Each path below is one point turned by a fixed rotation once a step. After each direction that follows a path, write how fast that rotation turns it, in degrees each step (0 if it stays still).
Each turn is a multiple of 5 degrees from 10 to 175, or 0.
Each row of a path follows its step; steps can be skipped.
path 1
step 0: [-10.1  14.2  42.7  36.5  41.7 -38.6 -13.5 -11.5  27.3  -4.6  -9.8 -21.4
  -5.2 -18.2 -18.5  46.2  26.4  18.7   4.9 -19.3   0.7   9.7   9.5  -1.8
  -9.6  -8.6 -20.8 -54.4  32.2  38.6  22.8 -34.0  43.9]
step 1: [-41.5  -6.5 -42.7 -21.3 -40.6 -21.9 -13.5   6.7  38.7 -43.2  58.4  33.1
 -38.2  27.9   8.9  15.2   9.2 -18.6  12.2  -0.9  -8.4  -2.6   1.3  19.9
 -20.8  13.2  -9.0  -8.4  24.8  -1.8  31.6  13.9  40.4]
step 2: [ -8.1   7.1  48.0 -32.5  -5.6 -44.8  40.2  51.7 -19.3   5.3  18.3  10.4
 -22.1 -49.0  22.9  20.4  -5.7 -10.6  18.4 -16.1 -46.5 -16.0   3.5  11.3
   0.5   3.2 -10.5 -10.3 -52.3 -12.3  33.9 -30.6  -0.1]
step 3: [-32.0 -19.2   8.5  15.9  51.1  -2.8 -24.7  -7.3 -38.8 -14.7  33.6  -3.4
 -40.7   4.4   1.6 -39.5  28.1   3.7  -3.0  38.0  -6.1 -13.0   6.8 -25.0
 -28.9  12.9   0.1  28.9 -30.1   9.1 -12.8 -26.0  62.4]
step 5: [ 26.1   0.9  -4.1  15.6  36.3  34.4  66.9  19.5  14.1   7.9  -7.4   0.0
 -17.2  -4.1 -29.0   7.9   1.6  37.7 -23.3  19.4 -11.3 -30.9  23.4 -59.5
 -14.1  14.7   9.9 -10.1   0.7  28.8  43.3 -42.9 -11.6]
step 7: [ 22.7 -21.3   0.8 -61.5   5.8 -23.9  51.5  -2.5  12.3  30.3   2.0 -18.6
   4.7  -0.8   2.1   3.9 -28.0  22.6 -19.6 -48.0  -3.5 -36.8   2.6  -1.9
  53.4 -17.0   7.3  49.4  21.4 -26.6 -20.2 -24.4  10.0]
step 8: [ 52.6   4.5   7.6  14.8  41.8 -13.9 -27.4  32.9 -22.3  -7.5 -11.5 -28.8
  -0.5  33.7  14.0   1.4 -42.7   7.1 -20.5 -12.9  -5.1  10.0  41.4 -38.9
  -9.7 -32.5 -20.0   5.2  12.2  44.4 -18.0  28.9  45.4]
step 10: [ 32.4  41.4 -16.3 -23.7  -2.0 -52.5 -20.1  11.1  13.0  -8.9 -25.7 -16.6
 -41.7   5.5   8.4 -17.7 -45.4 -10.7 -18.6  -3.1 -25.4  -1.3 -23.4 -18.3
  20.8  20.2  17.3 -23.7   4.2  33.6  32.8 -52.3 -39.3]
step 12: [-15.2   6.7  26.4  29.6 -27.3 -55.3  20.8  -3.2  24.9 -23.0 -24.5  -1.9
 -36.1   1.3 -20.6  29.2  16.7 -20.2 -46.7  22.7   4.4 -15.0 -27.6  47.8
  11.2  -9.5   5.5  48.9   4.2 -30.2 -33.9 -28.8  -4.0]
[ -0.9   2.0  -5.7  -7.1 -21.4  -9.4  14.7   3.7  11.5   3.8  -9.1  -0.3
  -0.9   2.1   6.6 -16.8  -9.1   0.0 -12.5 -20.3   3.4   0.3   0.9  -2.0
   4.3  14.0   8.6   0.9 -11.5  -1.6   9.9   4.1   0.0]	130
[ -7.9   2.9   9.0  11.6 -23.5  -6.6   2.5   1.9  -0.8  -4.6  11.3  -5.0
  -2.4   1.2  15.0  -1.9   3.2   2.1   8.1   9.2  -1.3  12.7  -7.4   5.1
 -11.2  -9.1   3.8   3.9  -2.7   5.8   5.7 -24.1   4.7]	35
[  2.5  -5.8  -4.3   8.1   7.8  -5.5   0.8   2.8 -13.1 -16.7 -12.1   9.4
  -0.6  -3.4   9.3 -23.4  -2.4  18.0  10.9   9.7   5.7   5.7   0.0   0.6
  17.9  -0.9  -5.4  -7.5  -1.5  -4.7   5.5  -0.2  -2.4]	65
[ -2.8   1.6   9.6  -1.2 -14.6   3.3   6.9  -2.2   7.7   8.4   0.6  -5.8
  -1.2  -5.6  -1.3   8.3  -4.8  15.3   5.3  11.1 -12.9 -12.9   7.0  18.4
  20.4   6.4  -8.9  -5.1  -6.8   2.6 -14.6   1.3  -4.5]	145
[-14.4   0.8   9.6  -9.2   4.1 -19.6   6.5 -14.3 -24.9  11.4   2.4  -5.6
   4.3   7.5   9.5  -9.7   2.9  -6.4   1.9   0.7  -5.8 -12.5   2.4  -1.4
  -0.6  -1.0   0.8   9.8   5.3   3.0  -1.3   5.9 -11.3]	85
[  1.6 -16.8 -10.3   9.1   3.2   3.6  19.1   2.0   1.2   4.0  18.6  -8.9
  -5.8  -9.2  -4.5  -8.7  10.4  -3.8   7.5  -5.8 -17.3   3.2  -9.1 -13.5
   7.7  -7.0  -0.5  -1.4  -5.9   8.6  -2.3   9.3   3.6]	25
[ -6.2  -9.4  13.6  -8.4  -0.3   2.8  -7.3  13.1   3.9   2.5 -11.3   0.6
   2.9  -0.9   1.5  -1.4   1.3 -14.5   5.5   2.8  -4.4   9.7  -0.3 -11.1
  15.5   2.6 -10.3  26.7  -6.4 -10.0  -5.6  -5.2  10.2]	80
path 2
step 1: [ -6.3  40.9  43.4  -4.6 -40.3  -9.7  -0.2 -30.4  -9.0 -18.5  -8.8  15.1
   5.4   4.8 -13.5  29.8  -4.3  10.5  22.8 -21.8 -11.3  -9.1  30.0  54.8
  11.0  15.2 -37.5  -5.9   6.4  -7.3   5.7  43.5 -26.1]
step 5: [ -4.4  30.9  33.7   2.9  -2.9  11.8  -7.5 -17.9  16.2  22.7 -65.7  14.6
 -23.0  21.9  50.8  -5.1  13.7 -25.1  27.1  15.6  28.2   9.2 -16.5  -2.4
 -14.2 -28.1 -29.1 -12.1  24.3 -20.2  23.8   7.7 -15.0]
step 6: [ 12.4  -6.7 -14.4 -25.8 -13.3  16.2  30.5 -38.5 -11.3   5.0 -33.9  -3.1
 -39.0  36.2 -15.3 -17.3 -41.0   1.3  31.7  14.3   4.8   1.0   5.1  39.7
 -41.6   0.8   2.1 -38.5  17.5 -12.9 -19.9  25.6 -24.8]
step 7: [-12.1  16.5  18.9 -28.8 -45.0 -11.3  -4.5  -6.9  15.7  -6.0  -1.8  10.9
 -50.4  23.8   2.7  32.8 -33.4  18.2  20.7  18.5 -15.4 -18.8  39.6  17.6
 -13.3   7.7 -29.8  24.9  -4.4  37.9 -28.8  18.5  26.3]
step 9: [-10.5  20.5  24.2  -7.1  20.8  15.7  45.0 -17.6  16.9  33.8 -19.3 -15.5
  13.0  29.3 -37.2  12.0  -9.8   5.9  43.3  12.2   9.0  16.4 -13.1   8.2
  -7.5  -4.3  40.3  58.3  10.7   2.2  31.4  16.4  -9.1]
step 10: [ -4.4  -4.2  -6.6   4.2  -8.3  67.2  33.8   7.4  21.0   6.1 -14.4  10.5
  -7.9  16.6  -3.7  48.4  27.8   7.1  11.4  39.4  28.9   2.2  34.5   2.3
 -29.5  21.5 -27.9  14.6  23.1 -29.6  14.4  11.6  11.4]
step 11: [-21.0  41.4  40.1 -26.4 -47.2  14.4  33.1 -13.0   6.6  -2.5 -13.1  -9.8
  18.9  30.5  26.5 -22.0   6.1  20.4 -14.7   5.6  -0.3  -2.8  14.8  -6.8
 -26.5  -8.8 -50.4 -21.4  23.5 -30.5   5.3   2.7 -32.1]
step 12: [  5.6  -5.7  37.0 -22.4  -1.1 -22.5 -19.3 -47.1  19.3 -16.5 -37.1   0.4
  13.9   7.7 -26.1 -16.1 -24.3  15.9  34.5  46.5  -9.6  39.3   7.4   7.8
 -36.8   2.7 -13.8  -2.9   2.6  -9.3 -31.2  12.0 -24.2]
step 13: [ 23.3  22.3  16.4 -41.2   7.4  14.1  -1.3   3.4  42.0 -31.2  10.7  20.7
 -25.0   1.8  -9.6  27.9 -35.6  17.4  24.4  27.3   2.8   1.2 -23.0  39.1
 -37.5  -9.1  -8.2  18.0  25.4  27.0 -10.7 -41.5  12.3]
[  8.7  -0.3   3.8  -3.3 -12.0 -10.7  -1.0   6.9 -19.8  -8.8   9.7   5.7
   0.2   0.8 -11.5  13.4  -8.3  -9.4  18.5  -5.6   1.6  -2.1  -6.6   4.3
  -7.0  -2.0  -5.5   4.4 -18.5  12.5   5.5  -7.9  -4.4]	60
[ 13.7  17.3  -2.2   7.8   5.2 -10.7  -2.7  -0.1 -11.4  12.0   0.3  13.8
  -3.2  -8.3   9.5   0.9  -6.6 -11.2   6.2  -2.1 -12.1  -2.0  10.9   1.9
   1.0   4.5  12.0 -17.8  14.3   1.7   4.7   2.2   9.7]	25
[  1.3   6.1 -16.9   0.7   3.8   9.8   8.5  -8.0 -10.8 -13.0  18.7  12.0
  -9.4   8.8 -14.3 -15.4   7.6  -3.1   2.9   9.9  -2.7   3.6   0.7  -4.9
   0.6  -9.6   1.1  -2.7   2.8 -12.3  -9.8  -9.5   2.1]	170
[ -6.9   3.0  -7.8   5.4 -10.3 -12.0   1.4  -3.8  -7.7  -4.9   0.0  -3.5
   6.7  18.9  10.1   2.1 -11.1  -6.1  -8.1   4.0   9.5  10.0   1.2  13.3
   1.6  14.5 -14.3 -14.0  -1.5  -8.8 -14.6   9.1  -3.2]	70
path 3
step 1: [  3.1  33.4 -22.1  -3.1  -6.5   6.0  21.5   9.3 -10.3 -20.5 -53.4  22.2
  31.2  68.4 -23.7 -25.2 -14.6  -9.4  15.6  11.3  32.5 -26.5 -36.4   5.6
   2.7   4.1   0.5  25.9   6.7  -0.8 -23.6 -53.9  -2.5]
step 4: [ 19.8   4.4 -31.6   5.7 -33.0 -26.4  -2.1  -2.3  35.2  33.7 -37.6   1.3
   9.6  22.0   2.6 -26.5   0.2  57.5  -8.6  29.2  22.9   5.5  10.9  53.3
 -39.6 -26.1  12.3  -2.2  -5.6   1.2 -27.0 -10.7 -41.0]
step 5: [-12.2 -29.3   2.4  -8.3  23.6 -32.2  -0.2  13.1  16.8 -32.2  -0.9  21.7
  24.7 -11.0 -10.3   3.7  11.0  22.2   3.3  41.2 -34.6 -37.7  -1.7 -55.5
  19.2 -10.4  -6.9  -7.8 -41.5 -41.0  27.0 -50.0   7.0]
step 6: [  5.3 -13.5  -2.3   4.4 -15.8 -10.9  30.0  24.3  39.9  -4.0  34.0 -50.4
 -24.0  27.3  40.2   2.5  16.6 -21.1  26.3 -22.0  23.2  45.3 -11.5 -35.1
 -18.7  26.9   6.1  23.4  17.5 -46.5  14.7  23.8   1.2]
step 7: [ 48.2  26.8  -8.0 -15.2  31.0 -10.0  -7.9  26.5  13.1  27.0 -40.1  25.8
  14.0  -5.3  12.8 -44.4 -49.0  14.5  22.0 -11.6  14.3  47.9 -26.2  -5.8
  17.8 -15.6  24.7  -0.1 -15.5  43.6 -13.8  -5.1  -8.3]
step 8: [-18.3   1.1  20.7 -20.4   0.5  28.7  16.1  44.4  23.8 -12.6   2.8   9.7
 -28.0 -36.0 -45.0 -21.0 -13.6  29.2 -43.5  43.4   8.8 -40.6 -33.7  -9.5
 -18.1  12.7 -16.6  -2.0  28.4 -13.9  -4.7 -28.3 -19.0]
step 9: [ 25.7  -8.3 -74.0 -30.3   6.9  -5.0  35.6  10.2  -7.6 -26.7 -17.7 -49.9
   5.1   7.4  -4.7   8.7  47.5 -33.2 -24.9   8.3 -21.1  16.7  -0.7   4.8
  41.3  14.7 -10.0  25.9  -0.8 -13.5  32.8  16.4   9.9]
step 10: [  7.5  81.4  10.1 -24.2  -3.7 -11.9 -23.6  -0.9  -9.6   3.0 -10.9 -32.3
 -10.0  52.7  10.3   2.1   1.4  13.6  51.5  12.0   4.4  18.2  -2.5   0.1
   6.1 -20.8  26.1 -21.0  23.2  -4.3 -22.5 -30.2 -33.9]
step 12: [-39.3   4.6 -33.5  19.4 -17.7  -1.5   9.5  27.7  32.7 -19.4 -24.9  13.8
 -48.3 -14.2  14.6  -1.3  11.7   2.8  -0.8  -0.8  16.8  23.4  39.3  -7.6
  45.4  30.2 -42.9  25.9 -32.0 -43.2  14.0   5.6 -19.2]
[ -4.8  -3.9   2.8  12.2   7.5   5.4  -1.3  -4.0   7.9  17.6   1.4  13.1
 -17.6   0.3  -1.7   1.0 -17.3   4.7  -8.0   9.2 -11.1  11.0  -3.6  11.9
   6.5  10.6  12.0   4.9   1.6   6.7   8.8   4.3 -11.8]	90
[-21.4   6.1 -11.2   0.9   0.1  -1.3  -4.1   5.8 -10.5  24.2  -2.8  -2.2
   0.1  -0.1  11.7 -18.2   2.5  -6.2  -8.5   2.9  -7.9  -4.8  -5.5  -9.9
 -13.0  -4.6   1.5  -1.8  -1.5   3.0   0.1 -12.7   8.7]	115
[  3.0  21.7   3.4   8.7   9.3  -6.4 -20.9  -2.3  10.9  -4.6 -11.0  -6.1
   6.6 -13.2  -2.7   2.2  -4.4  -1.5  -8.4   0.2  -3.3   8.1   9.2  -4.0
   2.4   0.7   2.5 -23.9  -5.8  -1.9   1.9  -7.9  -3.3]	135
[  7.3 -16.7   7.1  14.1 -18.7 -11.4   3.4  -5.5   3.2   7.9   1.8 -15.6
  -8.7  -9.3  -3.4  -2.7 -15.6   4.5   3.7   1.4   3.6   5.5   5.5 -12.7
   4.5 -10.0   1.0   3.3 -12.6  -2.6  -3.7 -10.4  10.0]	45
[ 15.3  -5.5   6.4  -2.3  -3.8   0.9  -4.6  19.0  -9.0   5.8   3.9  12.4
   1.9   6.3   3.4   9.9   3.2  11.0  -6.0 -10.1  -2.4  -2.4   4.2   6.6
   1.5  -2.2  10.0  -5.1   4.1   5.3  -9.6 -29.1  -4.8]	120
[  4.0  -0.3  -4.3  -3.8   0.5  -8.3  -9.3 -15.3  -0.6  -1.5   4.3  -3.9
  -2.3   6.1   3.2  12.8  12.3  -1.4  -6.7  20.2  -3.7  -5.3   3.8  -2.3
  -2.7 -25.6  17.5   9.0   6.9  -4.6   9.2  -2.1  -7.8]	70
[-10.4   5.1 -16.4   8.1   5.3  -8.8   4.5  16.5  -0.3   1.0  22.3 -12.8
  -1.0  -4.8   3.6   8.9   6.2  -8.5  -0.3  -5.5  11.6   8.3  14.5   2.6
  14.3   5.4  11.4   5.0   0.9   5.3   0.2   3.4   0.8]	115
path 4
step 1: [ 62.0  -3.3  -4.8 -25.1  17.7   6.0   8.9 -15.3 -13.1   0.0  16.6   6.5
 -13.9  -3.7  24.3 -35.9  -3.2  26.9  -3.8  22.8  17.1   2.0  10.0  27.6
 -55.0  -1.7  -6.6 -10.5  -4.9  -2.5 -46.0  37.0  19.9]
step 3: [-21.8 -16.2  14.6  -8.4  -9.6   7.3  -9.7 -42.4  20.3  16.4   9.3  32.3
 -35.3  16.0  19.0  -8.6 -29.2  45.6  15.9  38.9  -2.2  32.6   5.7  -8.1
 -14.4  46.0 -11.0 -21.4  20.2 -35.2 -13.5   2.5 -15.8]
step 4: [  6.1  12.9  10.8  -9.6 -57.2   9.8  15.6  28.5 -36.1 -23.4  21.6  -2.5
 -10.9 -13.9  58.7  19.5   9.2  17.9   8.1   3.0   5.0 -13.0  11.6   3.8
  19.4  16.9  -2.3  28.0 -16.8 -39.7 -39.7  -7.2   4.0]
step 6: [-17.3 -39.5 -19.7   9.5 -42.9   9.9  24.3 -14.3  -0.8  15.0  -2.4 -30.7
  -1.3   6.8  37.1 -47.1 -35.0  -2.1  -7.1   3.2  -5.4   9.2  36.9  23.3
  30.8  13.2   9.3  14.0 -15.2 -26.0  29.5 -14.2  43.5]
step 7: [-61.9 -18.9  21.4  11.6   4.3   5.7  -9.9 -21.0 -34.9  -4.0   9.0  29.4
  16.2  10.9  25.0  -5.6   9.4   4.8  20.7  38.8  46.2  27.0 -16.5  26.3
  -8.4   8.9  -1.9  -5.9 -33.1 -16.8 -13.9  34.9 -19.8]
step 8: [ -9.8  -7.4 -36.3  20.4  15.1  11.1  39.1  35.6   8.1  13.0 -18.1 -12.0
 -24.5 -45.4  76.8   1.4  21.0  -3.7  -2.6   0.0  22.8  18.3  -9.1 -15.6
  -8.3   3.3   0.5  32.1  -1.2 -26.1  -4.2 -17.1   1.4]
step 9: [ -9.5 -16.9 -30.7 -48.4  13.6  47.2   4.8 -28.4 -20.4  35.7   8.0 -32.8
   7.7  25.6  -8.6   8.0   4.7  10.0 -12.5  43.6  48.5  23.2   3.0   5.3
  23.0 -25.5  19.7   8.4  17.4 -10.5 -16.7   7.2   4.3]
step 10: [-40.9   8.1 -31.7   6.8  -6.9  35.2  24.0  13.1 -13.8 -47.9  -8.3   8.6
  28.3  19.7  29.2  -6.0  -5.2  22.9   3.3  14.7 -12.3  40.6 -16.3  -4.3
  23.1  15.6   2.3   6.6 -16.3  18.7  34.8 -42.1  27.5]
step 12: [  8.0  19.5 -28.8  -2.0   9.8  12.0  60.1   0.7 -34.4 -17.9  32.9 -20.1
  18.0 -18.7  16.7 -28.2   0.3 -28.7   5.2   3.7 -18.9  34.1 -10.1 -17.9
 -29.1 -35.5  21.4  49.2  -4.0 -12.7  -8.2  -4.9   1.7]
[  7.9   7.2   4.1   6.6  13.4  -9.4  -7.7   5.6  -8.6   5.3   2.0 -19.6
   6.1 -13.5   7.1   8.2   3.7   3.4 -12.7   2.4   0.4   0.0  -2.1   9.8
 -15.7  -9.4  -1.9   9.6  10.9  -5.6 -15.9 -10.1   6.6]	100
[ -8.1  -2.7  20.9 -18.0   5.0  -0.6   0.7   6.2  -0.2   3.6  -3.0  -3.9
   2.2  12.0   8.1  -9.9  14.3  -6.9   4.4   5.4 -19.1  -7.9   0.6  -6.7
   0.5  -0.6   5.9  -3.3  -4.7   7.9  -7.1  -8.9  18.7]	65
[ 14.4   9.9  10.6   5.3  -7.4  -9.7  -1.5  -5.2  13.2  -4.8   7.0   0.5
   4.5  -1.6  -7.4 -11.4   2.9  22.1  -3.5  -5.6  -5.8 -10.5   0.5 -13.5
   0.0   8.1  -7.3  -4.3   1.4 -11.4  -9.3  16.1   8.5]	20
[ -3.5  -4.0  -5.7   6.1   7.8  -2.8   1.8  -7.3  10.3  14.0   0.3  -0.7
  -8.3  -5.3   8.1 -10.5  10.9   3.9  -5.1   7.9  12.0  -8.0  -0.1  -8.5
 -11.8 -16.2  -8.5 -14.0 -23.9   2.8   1.1  -3.7  -7.7]	60
[ -1.8  -3.4  13.3 -23.2   1.5   3.6 -18.7  -4.4  -3.2  -0.6  -0.2   0.9
  -2.0  -6.4  -2.1   0.7   0.1  -0.2 -23.7  -5.5  11.7   5.3   0.0  -7.7
  -7.5   9.4  -0.9  13.1  -8.3   1.1  13.6   7.9  -2.8]	175
